One turn sends every row of this set to another row. A few are shown first. Where does it send the rows asked after them?
tetez: [ 14.5 -16.9  -2.0   0.8   5.2  13.4   2.2  -4.4  15.0 -18.4 -24.3  24.5
  -2.2   5.7  -0.1  26.7]
fufi: [ 11.3  12.9   1.0  -7.6 -12.7   1.0  -1.8 -13.0 -33.3  -0.8   6.9 -35.8
 -14.8  12.1  -8.6 -15.3]
zugel: [ -8.1   7.8  -7.9  -2.9  11.7  21.7  -3.4 -17.8  20.3 -24.8 -25.6  11.5
   6.3  -1.1  -0.3  27.6]
kuli: [ 11.3 -12.4  23.2   2.2 -16.0  -3.6   9.8   2.1  -1.3 -16.6  35.0 -13.3
  -9.3 -22.0  14.8  -9.7]
Ruriv: [ 10.9 -17.8  -9.8   1.1   2.7  19.5   6.1 -12.1  30.3 -14.9  -8.3  27.0
   4.2  -0.8   2.9  21.9]
gete: [  7.8 -18.8  -2.1   6.2  -1.4  16.3   3.8  -6.9  22.7 -16.5 -16.3  27.2
   2.0   2.5   1.1  24.4]
dabes: [ 12.2  -7.7 -13.2 -15.0  25.7  12.8   9.9 -10.5  22.6 -13.4 -20.6  20.2
   9.6  -5.0   6.7   5.8]
Reki: [-30.9   9.7  20.2 -14.9  21.8 -11.0  -6.9   0.7  -4.8  -9.0  23.3 -23.5
  11.0  25.9 -20.9  -3.5]
Bodu: [-37.5   7.2  14.4 -10.0  14.5  -5.9  -2.7  -7.4  10.9  -4.3  37.8 -18.2
  17.9  20.0 -17.2  -6.8]
buzu: [-26.7  26.0  11.9 -12.8   8.7  10.3   9.8  -1.8  -9.0  18.1  20.2 -21.4
 -12.1  19.7  20.1 -21.2]
gek: [-29.9  24.1  17.2  -5.6   3.1   9.5   8.5   0.0  -9.8  18.7  16.9 -18.6
 -11.4  22.0  20.6 -19.5]
poni: [ 12.3 -12.2  28.2   4.3 -16.0  -6.6   7.6   6.9  -7.3 -18.6  27.7 -14.0
 -12.6 -17.4  13.9  -7.0]
fav: [ -9.1   3.0   7.9  -8.0 -30.8   7.9  -3.9   9.0 -22.3  25.1  13.6  -8.0
  -2.3  23.1 -24.4   8.8]
Gof: [ -8.5   8.2 -10.7  -3.7  12.5  21.8  -1.8 -19.2  22.7 -24.0 -23.1  12.0
   7.8  -2.4  -1.2  27.0]
Kipu: [  1.5   7.5  -0.9 -25.8 -16.3   8.3  -4.0   7.2 -27.2  23.3  13.6 -15.3
  -3.8  21.8 -25.9   7.3]
rume: [ 12.7  13.4 -12.7 -14.0 -10.2   7.7   3.3 -24.4 -16.0   3.4  24.7 -34.7
  -8.3   3.7  -6.0 -23.3]
fimu: [ -2.9 -14.1   1.1   9.5   2.3  13.6   9.9  -8.2  27.5 -10.3 -20.5  30.5
  13.3  -2.0   8.5   7.5]
vupa: [-27.7  24.9  14.6  -9.0   6.2   9.6   7.5   1.5 -11.6  18.5  15.9 -21.1
 -13.2  22.2  18.7 -18.5]
kuf: [-30.0   8.8  13.2 -18.3  23.3  -7.8  -4.5  -5.4   4.0  -7.0  33.3 -22.3
  15.9  22.5 -18.1  -5.8]
sim: [  2.4   7.2 -12.8 -32.0 -13.0  13.6   0.4  -0.1 -14.7  27.5  28.2 -15.4
   1.1  14.6 -24.2   1.7]
Vegi: [ 20.0  -8.8  19.3 -10.0  -2.9  -7.1   8.7   4.6  -9.0 -19.7  29.9 -19.9
 -12.5 -20.0  13.0  -8.8]
dut: [ 19.0 -14.5  -7.9  -9.1  14.7  14.7   3.1  -6.4  15.7 -19.3 -20.1  20.0
  -2.2   2.6  -0.7  24.7]
gog: [ 16.7 -10.4  17.8  -5.9  -7.4  -4.4  10.2   1.5  -1.9 -17.0  37.3 -17.1
 -10.5 -22.7  14.4 -10.0]
Dif: [ 17.0  -9.5  26.8  -2.7  -9.2  -8.5   5.6   9.2 -12.2 -20.3  24.2 -17.4
 -14.0 -16.5  12.1  -6.2]
Mup: [ -8.7   6.9  -9.5  -2.4  10.0  22.5  -1.7 -20.9  24.8 -24.0 -21.3  13.6
   7.8  -2.8   0.4  26.3]
fisul: [  3.3 -11.3 -10.6  -3.4  12.7  16.8  11.7 -13.4  32.9  -9.8 -12.5  25.9
  14.3  -7.0   8.4   4.3]
merom: [-37.0   7.9  25.9  -4.6  13.0 -11.9  -7.1   0.7  -3.2  -7.4  21.9 -18.8
  12.1  27.2 -19.0  -1.6]
Bag: [-41.1   5.6  23.5  -0.6   7.9  -7.5  -4.3  -3.2   6.9  -4.8  32.0 -15.7
  15.7  23.7 -16.9  -3.5]
zofin: [ 17.8 -15.2 -14.2  -9.0  11.8  18.0   6.0 -11.7  25.6 -16.3  -9.8  22.5
   1.9  -1.4   0.8  21.9]
redat: [  2.0 -11.8   6.2   6.5   7.5   8.0   7.0  -1.0  14.1 -13.7 -34.7  26.7
   6.8   3.3   5.8  11.9]
rego: [ -7.6   3.8 -10.8 -20.5 -25.7  17.7   2.5  -5.2  -3.3  30.3  37.0  -8.2
   5.1  12.0 -21.0   0.9]
dami: [ -7.9   5.4   6.8  18.7 -40.0   8.1   2.6 -20.9 -11.5   5.4  22.8 -21.2
  -5.8   8.0  -4.2 -19.3]
Ledo: [-14.9   1.2   1.4  -5.7 -36.8  14.3  -0.3   1.7  -8.2  28.6  28.3  -3.1
   3.3  16.4 -20.9   4.5]
Saz: [ 10.5  -7.3  -2.5  -8.6  21.8   8.1   6.2  -1.7   9.9 -15.7 -34.4  19.9
   5.3   2.0   4.5  10.7]
Sebu: [ -0.1   8.2  -9.7   1.5 -26.6  11.7   6.0 -29.3  -3.0   7.4  35.1 -26.0
  -3.2   1.8  -2.9 -25.3]
Dolo: [ -0.2   8.8  13.0  12.8 -30.9   0.5  -2.0 -10.6 -30.4   1.2   4.5 -26.4
 -12.9  15.6  -7.8 -14.3]
nede: [-32.0  23.9  14.7  -6.1   0.9  11.6   9.0  -2.1  -5.4  18.6  21.3 -19.4
 -10.7  19.9  20.4 -20.6]
Babip: [-11.3   6.3  -7.9   0.9   8.8  22.2  -1.9 -19.6  24.1 -24.0 -23.5  15.1
   8.0  -1.0   0.1  27.9]
sogu: [-29.4  25.0  11.7 -10.3   5.4  11.2   9.7  -2.8  -4.8  19.2  23.3 -19.7
 -10.3  19.1  20.1 -22.2]
Bukim: [-10.0   6.5  -6.7  -0.2   9.0  20.6  -2.9 -18.0  21.4 -25.0 -25.8  12.5
   6.9  -0.3  -0.2  28.6]

Ledo goes to Kipu
Dif goes to gog
And these:
rume goes to dami
Ruriv goes to tetez
vupa goes to sogu
Bukim goes to Gof
fimu goes to Saz
Reki goes to Bodu

One turn sends every row of this set to another row. A few are shown first. Where does it send the rows asked after them?
soput: [  8.5  -9.1  22.7   1.9  15.6 -21.1  12.3  -4.3  10.0   1.7  10.8 -39.2
   1.8  35.2]
Tumad: [ -7.0  23.2   2.0 -23.0   8.9   4.0  24.6  -3.2 -12.9 -10.3   8.4   0.5
  20.4   0.5]
someg: [ 18.8   1.2 -22.7  15.4 -21.5 -18.6  16.1   7.1   3.7  -4.4   0.1 -15.0
  17.8   2.9]
katu: [ 17.6   8.6  -8.5  12.6 -23.7 -17.8   4.5   9.8  14.5   7.2   2.6 -20.1
  12.2   3.2]
bobi: [ -0.9  21.9 -10.5  22.5   3.1 -15.5   5.3  -5.7 -16.0  12.7 -19.0  36.9
   2.1  51.0]
lifuz: [ 19.2  -4.6  -9.4  12.4  -8.2 -24.0  17.9  10.0   7.9   5.2  10.2 -19.8
  19.7  -1.1]
zan: [  5.4 -17.6  20.0   3.0  25.4 -20.6  23.1  -3.8  -0.5   0.3   6.4 -30.8
  -5.7  42.0]
Kur: [ 22.5   4.2 -12.9  12.2 -24.2 -15.0  19.3   5.1  14.4  -4.5  10.5 -15.2
  16.0   6.5]
mora: [ 14.8  11.0  -5.9   7.6 -23.8 -20.7  13.5   5.9   5.3  -0.7   4.1 -13.4
  24.8  -2.7]
pebu: [ 10.4  -3.5 -15.3   6.5  10.4  -6.9 -14.4 -35.5  -4.6  -5.0  -3.2  30.3
 -20.0  45.2]
Zur: [ -4.3  29.4  19.0 -28.5  -2.1   3.2  18.0  -8.1 -11.4  -3.0   6.2   8.4
   9.9   5.5]
lifi: [ -9.1  23.7  21.4 -27.8   9.9  -0.7  20.3 -13.5 -12.2 -14.1   8.6  -1.9
  12.2  11.5]
somo: [ -5.9 -13.3 -16.0  14.1  -8.3 -11.7   0.4 -32.7  -0.4  37.6  -5.3  19.1
  -1.8  44.9]
bev: [ 16.3  11.5  -7.3   7.6 -20.6 -17.6  18.7   4.2   8.1   5.6   4.5 -14.9
  31.6   2.3]
fugag: [ -3.3 -24.1 -13.1   8.0  -0.5  -7.9  -5.6 -33.1  -7.2  37.1  -4.0  14.4
  -4.9  40.7]
dobo: [ -3.4  25.8  21.1 -23.3  15.0  -5.2  25.4 -12.8  -9.9 -15.1   9.3   3.2
  14.7  10.3]
ziron: [ 18.6   0.7 -13.1  16.4 -28.1 -17.2  10.9   5.1   8.2   9.6   5.2 -21.5
  17.8   9.7]
ras: [ -6.5 -17.6 -14.2  13.7  -8.1  -6.0  -3.4 -28.2  -3.2  31.8 -10.9  21.1
   1.8  50.9]
sok: [ -1.6  12.5 -13.0  24.9   3.1 -14.3   1.5   3.4 -21.8  17.9 -23.7  30.7
   7.4  45.7]
nesog: [ -4.8  17.1   8.3 -31.1   4.5   6.2  29.2 -16.2 -21.2 -11.0   6.1   7.5
  13.0  12.6]
mele: [  5.1  11.8  -8.7  21.9   1.1 -14.4   0.5  -5.1 -16.8   6.8 -20.5  40.1
   2.4  52.5]
Fopo: [-10.0  18.4  15.7 -24.5  -0.8   4.1  33.8 -12.7  -8.6  -9.8  12.5   8.6
  13.3   9.2]
nivif: [ -2.4 -18.6 -18.4  14.8  -3.2  -9.0   0.1 -33.5  -8.3  35.6  -3.4  24.1
  -5.8  36.4]
liv: [  1.8  -3.6  31.3  -1.8  22.9 -17.6  10.0  -2.5   8.7   3.7   9.1 -29.8
 -12.2  35.0]
Zepud: [  1.6  -5.8  23.0   4.2  21.3 -13.7  24.9   0.0  10.6  -6.0  11.6 -30.3
  -4.3  42.8]
bada: [ 19.9   7.4 -16.4   2.0  16.9  -6.1 -15.4 -28.0 -14.6  -8.0  -3.2  28.1
 -20.3  41.3]
sinol: [  0.0  -7.8  23.4   0.0  25.8 -14.4  12.2 -10.8   4.3  -5.4  11.4 -31.7
 -13.6  39.4]
lovi: [ -1.7   8.7  -5.7  26.1   3.6  -4.0   0.8  -0.5 -24.4  17.4 -19.2  37.6
   1.8  43.2]
rim: [ 23.8   4.1 -19.0   9.7  15.7  -6.4  -9.9 -29.0 -12.0   0.0  -0.8  26.1
 -20.7  49.2]
zoge: [ 16.9   1.4 -12.4  13.3  17.3   1.9 -16.8 -24.4 -13.0  -4.2  -2.8  26.3
 -23.5  43.6]
zevu: [ 10.8  -5.8  20.4 -10.8  30.3 -11.2  20.3  -2.9   0.4   1.1  15.7 -31.4
   2.2  35.1]
mefu: [ -6.0  14.9 -15.0  24.1   8.7  -7.5   5.2  -5.3 -21.7  16.7 -20.1  32.4
   1.6  50.1]
zokas: [ 15.8   6.3 -15.8   6.3  13.5 -10.3 -11.5 -36.0  -3.3  -2.0   0.5  26.4
 -23.3  48.1]
sakel: [  2.8 -21.8 -13.5  15.5  -6.2   1.9  -8.1 -28.4  -8.8  34.8  -3.5  19.4
  -5.1  38.9]
vor: [  6.2  -8.6  17.2   2.0  21.1 -18.8  13.9 -10.5  15.5   0.0  12.8 -38.5
   2.1  31.8]
Gukek: [ -5.2  27.9  15.7 -21.8  -1.7  -0.6  25.2  -8.7 -21.0 -10.4   5.9  14.5
  12.7   6.7]

mefu goes to nivif
fugag goes to bada
And these:
lifi goes to mora
nesog goes to someg
liv goes to Zur
zevu goes to Tumad
bobi goes to somo
lovi goes to sakel
Fopo goes to Kur
sinol goes to Gukek
vor goes to dobo
pebu goes to mele

One turn sends every row of this set to another row. A few are shown first. Where does it send the rows asked after them?
tam: [-26.4  41.0  48.7  24.9   2.7  12.6  42.5 -23.2  -8.1  41.8  -0.4  32.2
  24.3   2.1 -15.3   6.2]
fur: [-17.3   6.1  23.7  20.9   9.4  40.0  26.0 -19.1 -25.2  67.0 -16.6  11.5
  -6.7  -3.1  -2.9   3.5]
sopi: [-15.0  21.8  27.4  -1.6  17.7   8.9  10.1  19.1   1.4  28.5  -4.4 -12.8
  -9.3 -18.2  10.0  22.3]
nefo: [-41.4  38.7  60.8  14.0   0.2  16.1  31.2 -15.0 -17.1  38.3  -0.3  29.4
  23.2   0.9  -0.3   9.2]
feluz: [-24.3  10.9  44.5  -9.2  16.3  13.1  12.8  -3.8  -6.4  21.1  -2.1 -27.6
  28.5   9.0  16.9  32.7]
balo: [-10.7   2.2  25.6  17.2  20.9  35.3  21.5 -22.9 -31.2  66.3 -11.3   5.5
  10.2  -2.6  -4.3 -17.1]
nukad: [ -1.5  18.7  28.8  11.7  15.9   7.3  24.6  -1.2 -12.4   9.1  -4.0  21.0
 -23.0 -12.2 -26.7  11.2]
zup: [  1.8  -3.4  60.2  26.7  14.0  19.4  26.5   6.5  14.8  63.9  -1.2  12.6
  15.0  31.5 -21.3   3.0]
zel: [-31.5   8.4  47.5   0.3  12.2  -0.3   9.2  -5.5  -2.8  22.6  -9.6 -35.0
  36.0  -1.2   8.0  21.3]
nimi: [-11.3 -17.9  49.8  23.3 -10.9  12.1  26.4  15.2 -24.9  38.0 -19.1  12.6
  48.0  -6.5 -11.2   6.6]
sikur: [-21.5  42.3  61.0  16.1   8.1  14.1  36.6  -8.7 -22.9  31.8  -0.3  31.5
  22.3   9.1   1.2  -9.7]
Pok: [ -0.2  -7.6  49.7   6.0   6.5   8.3   3.6 -34.5  -8.5  12.4  18.6 -17.8
  27.1  27.6   1.3  17.4]
Femi: [ -3.5  18.3  26.6   8.3  19.6   3.5  14.4  -4.5 -11.0   8.0  -5.5  17.9
 -24.5 -17.3 -18.5   6.9]
tol: [  6.5  -1.4  60.3  36.6  19.7  20.4  13.8   6.2   3.2  57.7   0.3  29.4
   3.6  25.7 -15.5  10.7]
Deka: [-18.2   9.9  57.3  26.2 -31.2   0.0   3.7 -16.2   4.9  59.0   3.5  -4.7
  19.3   1.8  11.2 -10.4]
luzu: [ 11.3 -18.7  32.8  20.6   6.9   5.8  12.4 -29.0 -19.4   1.4  18.3   6.8
   0.6   2.5 -15.9  -1.8]
vaba: [-26.6 -15.8  54.6  34.8  -4.6  10.7  40.1  15.4  -6.4  40.2 -10.4  -0.2
  41.6  -2.3 -12.4  -7.4]
Kapov: [  2.6   8.4  30.0  16.3  18.2   2.6  15.0   8.9  -7.0   6.6  10.2  18.9
 -20.1 -18.4 -13.9   5.7]
nal: [-22.6  33.5  32.3  -0.4  12.3  -1.6   4.2   8.5   0.8  21.2 -13.1 -12.9
  -3.3 -19.2   5.1  20.1]
vut: [-23.0  35.4  30.1  -2.2   7.4  -0.1   7.1   6.4   5.0  31.6  -9.4 -11.2
  -6.3 -21.3  -3.3  21.3]
gelu: [-25.7   8.3  48.0   1.0   9.8   2.0   1.4  -3.0  -3.7  16.7  -9.9 -36.1
  30.5   7.1  10.9  23.4]
lik: [ -8.1  -1.1  25.0  19.0  10.0  34.8  42.7 -28.0 -14.1  66.7 -18.6   9.9
   7.5   6.3 -14.9   0.2]
Naki: [ 16.0 -19.2  33.9  24.1  13.2  12.4  18.3 -26.7 -17.9   8.5   2.9  -0.1
  -9.3  16.0 -24.7  -3.4]
gola: [-15.5 -32.5  58.1  37.2  -3.1   9.7  30.1   4.6 -18.4  35.6 -14.8  10.8
  37.3  -1.8  -1.9  -3.0]
tevu: [  0.5  21.3  46.7  21.2 -37.4   3.8   9.0  -4.1  -4.0  56.9  -6.1  -2.4
  13.8   3.9   8.9 -13.1]
ramaz: [-19.9  23.0  41.7  35.9 -27.8   1.8  16.4 -12.3   7.6  60.2   2.9  -6.3
  19.4  -7.3  -4.1 -13.4]
Sikag: [ 12.7 -16.4  35.0  16.3  16.6  10.3   9.2 -26.4 -17.0   4.6   4.1   6.9
 -10.6  13.1 -25.7  -0.3]
fele: [ -0.8 -12.4  59.6  17.2  15.8   2.4   6.2 -23.7  -2.9  12.5   8.4 -23.8
  29.3  33.2  -7.7   8.8]
Vab: [ -0.9 -17.3  54.2  12.0  13.3   7.4   0.5 -23.4  -9.3   7.5   4.8 -21.4
  24.8  32.0  -9.8  12.3]
lam: [  6.1   4.3  58.1  23.7  21.3  17.2  -1.0   5.8   0.5  65.6   5.9  23.1
  24.1  21.6 -23.0   8.1]

fele goes to vut
Femi goes to Vab
And these:
sikur goes to lam
zup goes to ramaz
gola goes to nefo
Kapov goes to Pok

